Named turns come first, each shown by rows before and after it. Which turns, in which order, take the first row of each pair that follows to the second? Write the first one first, as in the answered first pair.
U:
[ 0.19 -2.74 -1.05  1.10 -0.38  0.09  0.49 -0.91 -0.46 -1.13 -0.88 -1.01
 -0.88 -0.12  0.21  0.91  0.10 -0.88  0.36  0.30 -0.16]  ->  [-0.19 -1.75 -0.17  0.73 -0.32  0.54  1.48 -0.32  0.53 -0.88  0.94 -0.56
 -1.73 -0.32  1.06  0.42 -1.44  0.25 -1.04  0.01 -1.14]
[ 1.46  0.25 -1.31 -0.29  0.07  1.13 -0.48 -1.20 -2.38 -0.23 -1.36  0.47
  1.45  0.94 -0.73  1.59  1.58 -2.35  1.39 -0.16  0.95]  ->  [ 0.76 -2.73  0.55 -1.58  0.17  0.51  0.07  0.90 -1.15 -0.66  1.47  1.47
  1.13  0.86  2.31  1.00 -0.34  1.12  0.56 -2.12 -1.31]
[ 0.13 -0.46  0.02  0.87  0.08  0.18  1.22 -0.93  0.37 -0.26 -0.43  0.69
 -2.43 -0.97 -0.45 -0.12 -1.72 -0.56 -0.63  1.69 -0.16]  ->  [ 0.18 -1.56 -0.26  0.94  0.43 -0.10  0.80 -0.96 -0.39 -0.65 -0.98  0.42
 -1.91 -1.18 -0.59  0.20 -0.64 -0.96  0.72  1.48  0.23]
[ 0.69  0.02  0.20  0.16  0.51 -0.04 -0.37  0.36 -0.16 -0.39  0.07  0.16
  0.13 -0.58 -1.35 -0.11  0.45 -0.75 -0.54 -0.54 -0.12]  ->  [ 0.49 -0.95  0.31 -0.03  0.45  0.04 -0.55  0.67 -0.08 -0.52  0.37  0.45
  0.00 -0.28 -0.84  0.13  0.07  0.10 -0.39 -1.10 -0.60]
Q:
[-0.22 -0.24 -0.09 -0.46  0.27 -0.30 -0.59  0.94  0.24  0.07  0.49 -0.14
  1.08  1.03  1.25 -1.29  0.59  1.20  0.66 -0.40 -0.21]  ->  [-0.24 -1.06  0.20 -0.16  0.25 -0.12 -0.35  0.96  0.35 -0.05  0.76  0.26
  0.52  0.76  1.33 -0.79 -0.03  1.55  0.36 -0.38 -0.31]
[ 0.25 -1.39  0.60  1.40 -1.01 -1.30  0.00  0.80  0.52 -0.66 -0.38  0.51
 -0.02 -0.96 -0.22 -0.59  0.39  0.56 -0.34  0.51 -0.58]  ->  [ 0.25 -0.96  0.44  1.27 -0.92 -1.17 -0.16  0.63  0.47 -0.63 -0.66  0.08
  0.16 -0.91 -0.35 -0.23  0.58  0.45  0.07  0.64 -0.33]
[ 1.04 -2.69  0.48  0.77  0.07 -0.79  1.27  1.13 -0.22  0.66  1.11 -1.84
 -0.51 -1.75  0.67  1.01 -0.21  2.34  0.24 -1.13 -0.90]  ->  [ 1.25 -3.26 -0.28  1.25  0.20 -0.56  1.09  0.62 -0.91  0.40  0.16 -2.00
 -0.41 -2.13 -0.09  1.72  0.02  1.50  0.63 -0.73 -0.59]
C:
[ 0.79  1.53 -0.44  0.04 -0.08 -0.34  1.55 -0.15  2.16  1.35  0.27 -0.89
 -1.06 -0.07 -0.57  0.14 -0.93  0.72 -1.79  0.70 -0.22]  ->  [ 0.96  1.06 -1.20  0.68  0.25 -0.97 -0.09 -0.52  0.00  0.86 -1.35 -1.38
  0.17  0.19 -1.93  0.20  1.69 -0.67  0.62  0.63  1.26]
[-0.83 -3.68  1.91 -1.18 -0.36 -1.09 -0.27  1.47 -0.18 -0.63 -0.38  1.37
 -0.38 -1.52  1.20  0.91 -1.35  1.38  0.69 -1.80 -0.33]  ->  [-0.26 -1.66  1.88 -0.23 -0.80  0.08  1.41 -0.99  0.69 -0.18 -0.54  1.08
 -2.59 -1.69 -0.67  2.23 -2.82 -1.07 -1.41  0.66 -0.21]
[ 0.01  1.39  0.18  0.58 -0.58 -0.23  0.19 -0.08 -0.69  0.00 -0.07  0.86
 -0.83 -0.10 -0.70 -0.12  0.77 -0.16 -0.65  0.93  0.76]  ->  [-0.07  0.42 -0.01  0.10 -0.40 -0.72 -0.07  0.59 -0.99 -0.24  0.11  0.75
  0.08  0.28 -0.14 -0.53  1.44  0.68  0.48  0.20  0.67]
[ 0.59  1.94 -0.76 -0.93  0.10 -1.03 -0.72  0.57 -1.29  1.04 -0.88  0.04
  1.35  0.74 -0.69 -1.68  2.62 -0.02  1.83 -1.34  1.26]  ->  [ 0.07  2.08  0.57 -1.94 -0.14 -0.68  1.00  1.10  0.53  1.44  1.76  0.81
 -0.08  0.43  0.94 -1.92  0.13  2.25 -0.58 -1.75 -0.46]
Pairs:
Between the rows of a pair lie two turns.
[-1.19  1.70  0.63  0.85  0.47  0.29  1.68 -2.08  0.61 -0.21  0.77  1.87
 -1.82 -0.73 -0.99 -0.08  0.18 -1.69 -0.95  3.53 -0.94]  ->  [-1.91 -3.25  0.83  0.61  1.37 -0.35  0.26  0.08 -0.39 -1.93  1.14  1.88
 -0.48 -1.11  1.44  0.21  1.21  0.84  2.05  0.75 -1.19] : U C
[-0.47 -1.95  0.82  0.17  0.04 -0.21  1.55  2.30 -0.64 -0.63  0.19 -0.13
  1.44 -1.36  0.37 -0.34  0.36  1.23  0.94 -0.83 -0.03]  ->  [ 0.11  0.75 -0.16  0.65 -0.48  0.15  1.24  0.67 -1.00 -0.16 -1.21 -0.60
  1.42 -0.90 -1.86 -0.05  1.16 -1.19  0.69  0.71  1.07] : U U
[-0.43  0.11  1.00 -0.67 -0.15 -0.18 -0.12  1.36  0.89  1.33  1.98  0.82
  0.12  0.39  1.88 -1.98 -0.76  2.13 -1.19 -1.50 -1.20]  ->  [ 0.42  3.89 -0.15 -0.49 -0.44  0.11 -0.33  0.15  0.67  2.16  0.41  0.36
  0.45  1.01 -0.24 -2.07  0.18 -0.39 -1.33  0.24 -0.20] : U Q
[-0.02  1.40 -0.44 -0.50 -0.11 -0.54 -0.83  0.63 -0.90  0.32 -0.84 -0.12
  1.91  0.41  0.00 -0.91  1.42 -0.08  1.59 -1.20  0.54]  ->  [-0.43  0.12  0.99 -0.60 -0.76  0.10  0.87  0.72  1.28  0.17  1.28  0.65
 -0.41 -0.47  1.51 -0.15 -1.70  1.79 -1.01 -0.81 -1.02] : C Q
[ 0.57 -0.65 -0.44 -0.14  0.40  0.67  0.69 -2.08  0.17 -0.05 -0.20  0.51
 -0.62 -0.11 -1.11  1.29 -1.41 -0.24 -0.64  1.04  0.57]  ->  [ 0.12 -1.50  0.01 -0.37  0.28  0.22  0.81 -1.51  0.49 -0.18  0.52  0.75
 -0.75 -0.24 -0.29  1.23 -1.72  0.37 -0.78  0.42  0.10] : U U
[-0.61  1.36 -1.44 -0.97  0.41 -1.57  1.15  0.73 -1.85  0.52 -0.85 -0.34
  0.33  1.17 -1.27 -1.47  2.24 -1.48 -0.10 -0.07  0.48]  ->  [-0.64  0.12 -0.22 -1.30  0.35 -0.75  3.30  0.77 -0.22  0.53  1.13  0.30
 -1.60  0.18  0.16 -0.71 -0.55  0.36 -2.24 -0.09 -0.87] : U C
[ 0.06  1.89  0.09 -0.34  0.15  0.82 -0.66 -0.24  1.82  0.30  0.62  0.89
 -2.14 -0.90  0.77 -2.25 -1.05 -0.19 -2.02  0.96  1.34]  ->  [-0.37 -2.54  0.01 -0.49  0.68  0.40 -1.71  0.96  0.90 -1.11  0.77  0.81
 -1.17 -1.30  2.02 -1.54 -0.28  1.48  0.25 -0.62  1.28] : U U
[ 0.28 -2.38 -0.03  1.67  1.21  0.76  0.25 -0.89  0.15 -1.09 -0.67 -0.93
 -1.71  0.27  0.09  1.72 -1.46  0.80  0.04  0.82  0.82]  ->  [-0.51 -2.86  0.16  0.68  1.75  0.33 -0.68  0.56 -0.13 -1.28 -0.47 -0.93
 -0.05  0.67  0.95  0.69 -0.38  2.34  1.38 -0.74  0.90] : Q C
[ 0.39  1.99 -0.36  0.45  0.29  0.13  0.88 -1.29  0.48  0.35 -0.41  0.56
 -0.60 -0.27 -0.95 -0.18 -0.22 -1.07 -1.13  1.09  0.11]  ->  [-0.21 -1.10  0.51 -0.09  0.51 -0.21  0.88 -0.08  0.68 -0.17  1.06  0.80
 -0.48 -0.34  1.43 -0.28 -1.00  1.23 -0.53 -0.58 -0.79] : U U
[-0.86  0.62  0.70 -1.53 -0.61 -0.19  1.35  0.42  1.39  0.85  1.68  0.65
 -0.29  0.58  1.65 -0.74 -2.09  0.80 -1.32 -0.63 -1.38]  ->  [-0.14 -1.92  0.13  0.17 -1.10  0.74  1.74 -1.17  0.55 -0.30  0.58  0.37
 -1.58 -0.52  0.49  1.78 -2.47 -0.62 -0.45  0.67 -0.54] : Q Q
[-1.00 -0.38  0.24 -0.48  0.68 -0.53  1.14  1.76  1.20 -0.42  0.68  0.03
 -0.43  1.12  1.44 -0.31 -0.28  1.42 -0.91 -1.14 -0.01]  ->  [-0.69  1.58 -0.54 -0.18  0.92 -0.75 -0.10  1.43  0.02 -0.02 -0.78 -0.62
  0.88  1.44 -0.15 -0.52  1.78 -0.30  0.23 -0.80  1.05] : U C
[ 0.12  2.56 -1.84  0.75 -2.15  1.76 -0.66 -1.35  0.45  0.17 -0.79 -1.05
 -0.04  0.44 -0.91  0.50  0.97  0.04 -0.44 -1.16  0.87]  ->  [-0.27  0.28 -2.04  0.61 -1.65  1.16 -1.63 -0.57 -0.09 -0.61 -0.77 -1.00
  1.11  0.42  0.06  0.47  1.80  1.13  1.12 -2.19  0.89] : Q U
[-1.29 -0.88  0.08 -1.99 -0.20 -0.11  1.43 -1.18  1.12 -0.60  1.75 -0.47
 -0.78 -0.02  0.67 -0.25 -2.67 -0.65 -0.14 -1.50  0.60]  ->  [-0.87 -0.22 -0.69 -1.27 -0.46  0.53  1.15 -2.11  0.45 -1.14  0.56 -0.62
 -1.14  0.22 -0.86  0.80 -2.18 -2.44  0.08 -0.45  1.30] : Q U
[ 0.00  1.27  0.53  1.11  2.11 -1.54 -2.35 -0.80 -0.84  1.03 -0.03  0.72
 -0.07  0.76 -0.52 -0.78 -0.12 -1.69  1.91  0.29  0.13]  ->  [-0.47  0.79  0.98  0.50  2.25 -1.85 -2.65 -0.40 -0.57  1.09  0.45  1.16
  0.38  1.07  0.20 -1.52 -0.33 -0.53  1.81 -0.47 -0.51] : Q U
[ 1.45 -1.99  0.28  0.08  2.02  0.88  1.52 -1.47 -0.43 -0.78 -1.19 -0.83
 -1.04 -0.34 -1.64  1.81  0.85  0.07  2.12 -0.71 -0.35]  ->  [ 0.94 -1.69  1.31 -1.31  2.28  0.33  2.14 -0.29  0.79 -0.27  0.45 -0.46
 -0.52 -0.10  0.13  0.60 -0.38  2.55  0.95 -2.14 -1.23] : Q U
[-0.84 -2.36  0.93 -0.56  0.24 -0.80 -0.85  1.61 -0.17 -0.91  0.41  0.10
  1.07 -0.53  1.46  0.09  0.63  1.13  1.77 -1.22 -0.49]  ->  [ 0.03  3.20  0.00 -0.11 -0.39  0.09 -0.38 -0.64  0.00  0.71 -1.30 -0.20
  0.48  0.20 -1.53 -0.10  0.94 -2.31 -0.28  1.53  0.48] : U C
[-0.71 -1.48 -0.48  0.75  0.37  0.61 -1.05 -0.19 -0.08 -1.61 -0.17 -0.23
  0.42 -0.74  0.08  0.57  2.02 -0.07  1.76 -0.59  0.55]  ->  [-0.69 -2.45  0.09  0.77  0.36  1.03  0.27  0.22  0.82 -1.49  0.77  0.22
 -0.78 -1.06  1.14  1.12  0.10  0.86  0.35 -0.02 -0.34] : C Q
[-0.10 -4.32  0.00  0.36 -0.18  0.45  0.60  0.01 -0.30 -1.43  0.55  0.19
 -1.33 -0.86  0.81  1.76 -0.95  1.51  0.69 -0.29 -0.35]  ->  [ 0.83  0.05 -1.60  1.28 -0.28  0.42 -0.64 -1.25 -1.67 -0.51 -2.03 -0.55
  0.46 -0.07 -2.09  0.96  1.91 -1.75  1.23  1.25  1.47] : U C
[-0.67  0.49  0.79 -1.21  0.68 -0.20 -0.84  0.23 -1.19 -1.00 -0.24 -0.10
  1.67  0.74  0.47 -1.16  0.39 -0.14  1.39  0.05  0.01]  ->  [-0.13  1.65  0.86 -0.43 -0.08  0.51  0.19 -1.41 -0.30 -0.68 -0.45  0.17
  0.39  0.37 -0.20 -0.27 -0.56 -1.40 -0.41  1.50 -0.01] : C C
[ 0.39 -2.62  0.18 -0.71  1.43  0.38  1.16 -1.11 -0.21 -0.44  0.51  1.13
  1.89  0.35  0.33  0.54  1.35  0.28  0.03 -1.51  0.74]  ->  [ 0.67 -1.49 -0.25 -0.10  1.33  1.16  1.80 -2.35 -0.03 -0.16 -0.47  1.03
  0.86 -0.01 -1.00  1.09  0.69 -1.45 -0.66  0.19  1.13] : C C
[ 0.43 -0.04  0.27 -0.16 -1.79  0.60  2.24 -1.78 -0.53  0.27 -1.66 -0.57
 -2.10  0.16 -0.50  1.95 -3.35 -1.80 -3.05  1.36 -0.83]  ->  [ 0.05 -4.75 -0.16 -0.65 -0.67 -0.51 -0.20  0.54 -2.44 -1.23 -2.07 -0.52
  0.81  0.08  1.64  1.87 -0.67  0.53  1.68 -1.90 -0.08] : U C
[-0.65  2.45  0.03 -1.47 -0.14  0.06 -0.46  0.28  0.13  1.30  0.69  0.01
  0.77  1.01  0.36 -1.62  0.33  0.50 -0.98 -0.61  0.41]  ->  [-0.51  1.51  0.02 -1.19  0.31 -0.17 -0.83  0.98 -0.29  0.77  0.46 -0.06
  1.43  1.01  0.66 -1.51  0.96  0.72  0.19 -1.19  0.72] : U Q
[-0.58  0.41  0.78  0.14  0.86 -0.48 -0.20  0.96  0.50  0.15  0.62  1.25
  0.18 -0.11  0.38 -1.35 -0.41  1.98 -0.71 -2.08 -0.32]  ->  [-0.38  2.75  0.45  0.12  0.27 -0.22 -0.02  0.18  0.75  0.67  0.00  1.16
  0.02 -0.02 -0.63 -1.70 -0.18  0.67 -1.66 -0.67 -0.23] : U Q
[ 0.39  1.14 -1.29 -0.10 -0.25  1.13 -0.44 -0.09 -0.61  0.56 -0.67 -0.02
  0.24  0.22 -1.40 -0.42  0.81 -0.71 -0.49  0.42  1.13]  ->  [-0.10 -0.35 -0.37 -1.01  0.06  0.76 -0.44  1.56 -0.26  0.50  0.66  0.07
  0.52  0.33  0.69 -1.05  0.15  1.38 -0.12 -1.39  0.41] : C Q
